In the rows, zero is written as 128.
runs of hidden systems:
run 1, vud (8 x 22):
[[159 159  97  89 138 109 122 149 110  97 144 153 119  83 101  93 146 123
  156  96 139 118]
 [172 153 102  75 135 132 116 135  82  99 143 154 138 132 110 115 137 145
  179 108 129 146]
 [165 123 128  71 122 150 139 115  87 142 147 154 140 140 142 121 134 143
  185  97 108 163]
 [142 100 122 119 120 143 164 113  95 156 135 131 147 134 176 125 141 135
  197  84 121 163]
 [142  96 104 143 109 141 167 130 123 168 121 113 168 148 185 154 138 129
  180 100 156 145]
 [149  87 101 143 111 151 182 152 177 159 109 113 157 145 176 164 136 119
  137 118 162 116]
 [129 106  92 145 125 156 190 176 203 120 121 100 121 127 150 161 122 111
  111 127 157  98]
 [119 155  91 123 131 143 160 190 200 106 150  98 101 104 113 149 107 114
   90 131 158  87]]
run 2, nem (8 x 22):
[[148 117 143 200 122  87 132 116  68 174 151 123 176 114 152  95 200 155
  191  62 142 168]
 [153  79  97 112 103 126 106 118  98 141  70 146 202 155 185 160  80 134
  188 151 192 135]
 [146  77 104 116 118 184 190 103 180 158  76 120 120 188 169 176 151  92
  107 158 105 111]
 [107 108 129 212 143 156 201 178 186 108 152  76 121 144 147 154 142 144
  115 108 136 133]
 [ 73 147 112 136 112 121 132 184 178 137 163  84 120  80 150 155  50 125
  111 126 181 103]
 [121 168  90  97 118 101 125 151 184 148 128 123  88  60 102 115 137  72
   73 129 146  58]
 [170 180 107 117 156 105 112 178 142  59 145 148 105  92  46  93 162 132
   96 123 140  97]
 [154 178 144  46 145 134  85 144  96  72 173 171 106 112  62  98  93 160
  138 127 101 143]]
run 3, bebim (8 x 22):
[[129 226  56  66 113 122  76 118  90 150 143  91 128 171 106 171 140 100
  120 159 144 100]
 [194  94 195 125 116 134 153 133 173 176 149 174 140 118  99 103 188 155
   90  95 100 137]
 [108  96 117 122 157 142 148 131  94  50 114 147 115 108 152 104  70 138
  198 114 122 157]
 [119 187  81  88 110 131 108 102  94 177 147  91 129 166 140 163 145 104
  138 136 125 123]
 [170  87 166 156 111 124 157 137 158 178 137 148 158 121 136 117 176 146
  120  93 129 138]
 [114  91 106 137 140 143 151 143 124  78 103 129 139 126 162 136  74 133
  176 133 152 138]
 [118 164  85 110 117 141 136 126 145 157 132  88 119 156 136 167 138 101
  107 146 134 104]
 [146 112 151 158 126 124 158 162 179 139 146 132 128 103 114 119 153 139
   98 106 133 119]]
run 4, vud (8 x 22):
[[160 110 124 138 145 109 127 119  58  94 126 163 155 110 133  83 151 151
  209  83 129 167]
 [157 115 106  88 114 149 122  97  67 151 114 135 176 185 171 158 120 142
  199 128 135 165]
 [157  71 139 125 105 164 187 104 141 198 122 129 151 161 184 150 164 129
  157  98 109 155]
 [111  72 113 194 123 147 200 151 162 141 118  92 150 137 195 156 122 130
  162 103 156 139]
 [116 114  80 150 107 142 164 169 198 155 114  79 146 137 168 183 107 105
  103 141 187  90]
 [137 132 100 136 125 138 171 188 234 122 126 110 103 101 107 146 138 101
   59 138 158  69]
 [119 174  97 120 155 130 136 201 188  48 152 116  79  82  70 120 100 120
   80 137 146  85]
 [126 215 108  49 143 114  84 165 130  78 177 140  79  80  52 104  98 122
   97 134 124  97]]
run 5, Bidaf (8 x 22):
[[135 128 154 135 144 103 121 110 107 116 131 160 105  90  98  73 163 126
  128 106  94 132]
 [126 140 133 126 139 117  86 119  71  93 128 139 151 144 119 125  97 154
  165 139 135 154]
 [143 121 146  89 111 137 109  82 105 176 118 146 141 164 136 141 132 127
  129 145 102 142]
 [132  81 153 164 138 135 155  95 114 134 105 141 135 145 150 114 157 133
  148 117 100 152]
 [102 101 130 172 127 141 140 123 123 130 113 104 155 164 167 158 103 141
  146 140 142 145]
 [108 105 129 154 112 133 148 122 171 174 111 103 131 140 158 157 131 109
   96 142 135 109]
 [108 114 121 186 139 118 156 150 175 113 113 109 112 108 127 125 141 111
   95 131 141 100]
 [102 161 112 149 139 118 117 167 162  97 140 102 112 111 102 136 102 122
   88 148 153  97]]
run 6, Bidaf (8 x 22):
[[139 160  86 118 141  96 117 140 113  96 123 140 113  85 102  94 154 105
  139 113 142 103]
 [171 167 117  89 135 129  95 146 105  96 149 146 143 147  81 128 133 151
  134 133 135 134]
 [157 125 154  59 126 148 122 112 113 134 146 168 120 130 116 115 116 143
  143 119  91 149]
 [129 114 132 112 133 137 142  94  75 132 132 139 129 135 154 112 136 134
  189  99  97 165]
 [144 105 130 141 112 134 133 107  92 166 124 123 176 166 169 148 138 146
  176 114 139 161]
 [147  68 129 144 112 149 165 117 155 164  93 131 162 157 175 154 133 125
  138 129 140 132]
 [113  92 104 173 135 155 188 141 172 121 104  98 125 150 165 156 132 113
  126 132 137 118]
 [100 138 108 171 125 137 163 171 188 134 145  79 119 125 136 159 122 120
   94 127 153 103]]
run 7, bebim (8 x 22):
[[129 201  88  93 130  97 133 141 126 143 175 117  75  59  92  88 181  88
  122  78 114  99]
 [202 146 136  93 126  95  94 163 102 111 153 184 164  84  83  84 147 163
  159  89 158 137]
 [181 115 115  21 126 156 115 100  88 110 107 189 136 146 128 121 108 130
  176 134 106 144]
 [158 136 105  87 132 167 172  88  81 151 144 124 115 177 144 134 193 122
  180  94  69 163]
 [140 109 138 145 109 146 168 135  98 173 173 109 170 146 181 142 139 166
  202  70 137 181]
 [120  78  97 123  94 141 164 130 141 184 105 112 168 130 214 166  90 115
  179 112 173 131]
 [140 102  61 163 116 145 190 155 186 148  92  88 145 148 172 172 158  93
  124 128 175  91]
 [138 125 102 164 130 151 177 214 220  98 145  92 134 130 121 168 115 138
   88 130 181  99]]
run 8, zazu (8 x 22):
[[ 84  88  87 138 128 116 119 153 148  81  72 123 145  95 177 145  25 112
  154 161 199 101]
 [133 174  62 117 120 143 153 112 158 163 115  82  98 168 123 167 197  68
   84 150 116  82]
 [160 128 174 163 142 136 162 192 189 101 180 138 120 106  75 110 158 170
   86  98 122 131]
 [ 92 151 117  82 142 122  90 155 133  64 130 140 103  89 108 119  33 128
  125 156 147 109]
 [132 195  94  78 132 108  96  90  90 146 135 130  92 123  92 109 182  87
  115 130  93 107]
 [188 126 170 129 138 113 111 132  95 115 149 177 154 121  84  85 172 172
  147  96 115 160]
 [137  96 139  75 124 138  99 101  79 111 104 171 154 140 152 127  64 146
  182 143 126 158]
 [120 112 115 113 118 141 149  63  80 183 115 118 128 163 178 138 161 106
  174 112  88 154]]
run 9, vezig (8 x 22):
[[185  78 121  88 156 142 141 141 110  42  91 200 135 106 116  86 109 146
  185 115 129 144]
 [110 190  86  64 132 164 116 100  67 120 156  96 108 190 130 163 112 125
  164 143  94 150]
 [145 131 175 139 103 127 149 114 128 219 179 122 136 129 134 122 191 145
  121  82  96 153]
 [137  64 132 152 119 114 144 132 111 131 104 151 173 100 181 113 102 142
  195  96 167 149]
 [129 127  70 118 115 147 136 116 128 142  92  96 152 183 167 183 120 104
  141 159 157 114]
 [154 113 134 152 126 161 185 159 196 143 141 112 125 156 123 155 168 134
   89 122 121 119]
 [107 111 126 136 139 141 164 185 174  87 148 121 114  87 139 127  73 141
  137 111 153 124]
 [ 97 175  82 100 123 113 117 148 149 127 138 103  97  91 123 136 101  89
  109 136 151  86]]
run 10, vezig (8 x 22):
[[162 126 134  96 101 105 107 103 115 195 123 155 151 114 132 117 161 117
  131 114 132 123]
 [171  94 110 123 137 138 149 113 101 113  96 153 151 148 143 119 158 130
  174 115 126 145]
 [137 130 118 119 125 165 145 128 112 130 141 107 150 188 148 167 120 148
  157 132 125 156]
 [120 107 144 134 110 149 167 133 161 180 149 110 132 137 164 151 126 131
  126 110 122 138]
 [115 102 108 164 126 124 166 154 159 130 118 110 137 101 164 134 117 117
  143 109 161 115]
 [133 140  89 132 125 128 134 166 167 115 120 109 136 126 126 152 117 114
  109 142 170  95]
 [144 142 116 101 134 139 144 162 180 108 136 134 100 107  97 128 127 117
   91 133 129  96]
 [126 161 116  96 145 123 129 153 134  85 153 137  90  87  94 101 118 123
  128 113 119 116]]
run 11, zazu (8 x 22):
[[169 138  93 134 143 148 125 100  59 103 108 120 165 221 129 156 177 143
  178 139 119 161]
 [142  86 192 112  97 164 147 118 142 200 160 139 161 163 164 156 106 171
  135 114 108 171]
 [ 61  70 134 171 129 125 168 109 135 143 104 111 115  91 201 119  87 104
  164 110 127 134]
 [108 143  73 199 125 117 146 143 136 144 115  64 151 156 157 166 161 107
  129 131 175 108]
 [149 116 141 150 110 135 149 178 221 155 136 116 143 130 113 158 135 134
   58 139 162  95]
 [100 131 117 128 154 139 149 163 194  65 119 126  72  92 100 121  91 105
   78 151 122  88]
 [113 216  97 113 153 120 102 149 121  82 166 105  80 124  63 122 142 117
   91 141 112 105]
 [158 179 164  83 131  97  69 137 113 125 170 171 120  94  55  90 139 150
   98 124 114 124]]
run 12, kag (8 x 22):
[[128 131 160  74 135 165 184 150 197 127 177 145  56  87 103 107 125 122
   86 103  68 120]
 [ 78 166  93 141 149  92 125 156  99  83 158 107  97  53 129  91  97 115
  173  89 149 121]
 [162 189  97  89 103  88  61 133  96 163 140 133 165 125 101 135 145 125
  125 133 170 108]
 [209 108 137  76 134 139 130 125 125 108 113 193 138 134  93 104 165 142
  136 121 112 134]
 [132 127 115 106 152 164 148 126  80  71 143 131 123 161 137 130 104 153
  193 117 104 171]
 [118 145 137  99 105 147 137 110  99 193 174 105 140 151 162 150 126 141
  163 101 111 161]
 [147  79 131 132 106 125 168 123 143 186 121 140 150 100 178 121 148 120
  161  87 140 134]
 [134  92  79 144 123 144 166 147 153 123  90 111 152 141 175 160 117 111
  155 132 171 115]]
run 13, kag (8 x 22):
[[196 170 105  86 139 137 104 119 113 105 118 153 128 178  64 133 193 126
  100 155 108 115]
 [154 127 175 111 153 155 136 145 106  74 171 160 120 139  92 104 118 184
  152 106  88 175]
 [ 90 136 141  94 124 129 108  90  60 147 153 129 125 124 162 119  81 137
  190 112 103 168]
 [148 117 118 133 107 114 137  85  89 205 123 126 158 141 169 128 187 114
  169  94 123 145]
 [170  62 127 161 115 145 171 139 147 145  99 137 183 155 171 148 143 144
  161 113 159 143]
 [113  86 110 123 118 176 175 135 177 137 103 106 130 165 179 180  85 115
  126 153 137 120]
 [ 93 132 108 145 124 149 185 150 199 152 142  81  86 118 147 154 133  94
   87 126 120  97]
 [102 146 114 163 127 103 137 183 193 117 144 105 109  67 112 122 111 113
   83 122 168  83]]
run 14, nem (8 x 22):
[[118  98 139 164 133 142 171 138 184 131 116 117 112 128 137 136 142 116
   92 131 117 113]
 [ 89 142 120 168 139 120 135 163 153  97 143  98 115 107 124 133  99 129
  113 130 149 115]
 [108 163 125 106 122 111 103 145 156 140 146 121 109  96 105 128 104 112
   88 141 139  96]
 [143 151 131 116 140 103 110 138 138 109 132 152 104  89  82  94 151 118
   99 124 119 103]
 [145 159 132 105 148 118  92 130  92  80 142 154 119 124  82 102 126 144
  137 131 115 138]
 [142 142 155  83 131 132  97  92  81 136 143 157 125 141 110 111 130 145
  145 128  89 155]
 [142 106 152 131 130 124 123  81  73 149 119 150 145 146 143 108 159 138
  168 111  96 164]
 [132  91 132 154 122 133 129  92  85 147 100 127 171 175 170 144 133 141
  174 131 130 160]]
run 15, Rozo (8 x 22):
[[150 128 123 194 148 118 135 162 147  87 120 121 146 141  98 127 160 144
  107 132 152 118]
 [116 126 147 101 129 149 110 142 153 107 130 137 128 145 117 151  60 145
  103 166 132 127]
 [ 96 135 134 118 142 123 127  97 133 131 121 132  78 105 117 106 135  96
  100 138  84 112]
 [122 155 140 172 145  97 102 136 103 106 145 124 132 117  96 105 151 143
  123 119 129 132]
 [139 122 154 109 121 118  83 119 110 132 121 156 155 135 117 127  95 149
  128 148 138 136]
 [137 102 136 118 136 132 129  88 109 128  97 153 118 139 131 112 147 116
  136 136  94 135]
 [127 122 142 171 142 135 137 117 100 119 135 116 139 161 130 130 153 147
  145 121 111 155]
 [114 104 155 147 114 135 126 117 131 161 129 121 153 148 157 148 103 143
  131 134 133 144]]
run 16, Rozo (8 x 22):
[[ 77 116 138 176 123 100 163 105 108 180 152 103 109  72 177  94 154 107
  165  66 109 143]
 [139 135  85 173 109  93 110 147 112 152 113 101 191 134 156 153 139 127
  157 121 205 117]
 [182  97 108  86 109 159 152 148 188 147  96 147 152 155 135 167 127 118
  103 152 154 100]
 [122 120 107 120 154 168 194 155 176  82 133 117  76 121 125 129 126 113
  121 119 102 116]
 [ 85 187 114 127 134 127 126 156 131 115 184  83  97 112 112 136 101 129
  119 120 130 122]
 [126 160 132  94 111  92  91 138 139 163 149 142 123  76 107 110 118 116
  104 121 146 101]
 [167 136 107  99 139 104 108 132 109  92 110 170 129  94  98  90 143 120
  143 120 139 114]
 [165 150 121  87 143 144 112 122  81  93 140 150 135 161 100 123 138 150
  161 128 108 153]]

runs to name:
run 17 (2 x 22):
[[124 139 135 165 152 125 106 129  88  73 128 124 141 161 105 125 124 157
  144 143 126 151]
 [119 135 160 105 110 128  91 100 117 171 135 133 142 151 128 143 104 136
  109 152 116 137]]
	zazu
run 18 (2 x 22):
[[158 139 162 105 114 115  94 155 119 139 165 155 165 113 107 120 104 172
  138 113 150 146]
 [143 104 116  65 124 132 122  96 108 130  98 168 122 112 144 111 108 107
  158 129 114 126]]
	Bidaf
run 19 (2 x 22):
[[194 116 185  68 132 156 119 133 146 116 145 191 129 146  74 113 134 168
  101 135  90 146]
 [ 95 121 146  86 150 143 122  90  71  85 131 157  93 118 138  96  74 135
  181 124  75 165]]
	zazu
run 20 (2 x 22):
[[ 99 127 156 101 141 151 116  74 147 123  99 140  71 157 103 131 120  97
   61 185  56 110]
 [ 73 147 181 199 157 110 117 102  93 112 157 108  93 125 104  92 147 143
  114 119  73 155]]
	Bidaf
run 21 (2 x 22):
[[149 142 148 103 128 132  82 124  91 115 141 148 156 160 105 136 105 165
  140 145 129 152]
 [122 107 155  96 119 129 117  77 104 165 116 154 123 128 146 114 121 120
  140 130  92 141]]
	zazu
run 22 (2 x 22):
[[106 117 123 181 163 129 141 124  47  61 138 117 140 143 150 109 117 165
  219  98 120 185]
 [134 125 135 100  83 139 101 108 113 215 136 112 186 180 174 184 101 142
  140 144 155 144]]
	Bidaf
run 23 (2 x 22):
[[185 168 142 189 107  78  84 164 120 177 164 117 200 142  85 133 205 167
  102 110 186 126]
 [177  45 162  60 115 148 125 128 162 120  79 211 158 113 142 121  65 141
  136 148 140 127]]
	vezig
run 24 (2 x 22):
[[ 59 128 112 117 123 136 194 151 198 153 160  93  52  44 166 117  94  79
  110  93 113  94]
 [123 195  53 174 145  85 133 192 136  82 151  84 115  77  95 113 164 106
  127  98 186  87]]
	zazu
run 25 (2 x 22):
[[144 112  89 172 176 175 183 163 107  11 119 109 132 189 128 145 133 162
  184 123 127 161]
 [105 172 138  73  94 164 119 147 147 191 196  89 135 161 147 189  70 151
  116 135 130 140]]
	zazu
run 26 (2 x 22):
[[199 103 179 133 113 124  81 153 133 132 126 171 208 166 100 142 121 191
  113 149 170 146]
 [115  70 138  68 133 171 152  87 148 113  79 165  96 138 159 131  76 102
  132 160  85 126]]
	Bidaf
run 27 (2 x 22):
[[104 185  93 114 142 157 132  95 126 125 128  84  76 191 104 162 169  89
   81 169  75 107]
 [125 138 199 171 128 110 127 166 168 145 190 132 122  90  87 103 142 167
   78  99 117 134]]
	Rozo
run 28 (2 x 22):
[[160  68 155 163 128 152 143 146 161 110  98 145 175 170 138 154 113 160
  120 152 152 138]
 [ 85  99 126 137 139 166 162 111 160 113 101 108  97 160 158 156  89 110
  109 163 100 124]]
	Rozo
run 29 (2 x 22):
[[134 158 162 106 133 163 133 108  87 144 185 118 120 179 113 135 152 163
  145 111  68 179]
 [107  90 180 137 110 114 125 110 104 176 150 142 152  97 171 110  93 154
  171  92 124 166]]
	vud
run 30 (2 x 22):
[[152  89 130  95 151 150 130  61  75  94  72 174 118 172 134 109 148 117
  161 150  70 152]
 [122 114 158 173 138 162 144  88  79 138 136 104 148 217 151 153 160 163
  159 130  84 186]]
	nem
run 31 (2 x 22):
[[125 116 134 100 140 115  89 116 121  84  92 167 120 106 108 106  82 122
  121 161 129 113]
 [125 167 120 105 146 134 112  88  86 116 131 125  95 156 101 119 159 114
  124 141  76 133]]
	vud
run 32 (2 x 22):
[[ 85 128 140 174 130 135 143 124 173 143 123  91 106 145 132 151 128 112
   71 156 115 107]
 [ 83 137 145 185 137 104 125 148 170 119 136 106 104  90 110 115 120 118
   75 135 134 101]]
	Bidaf
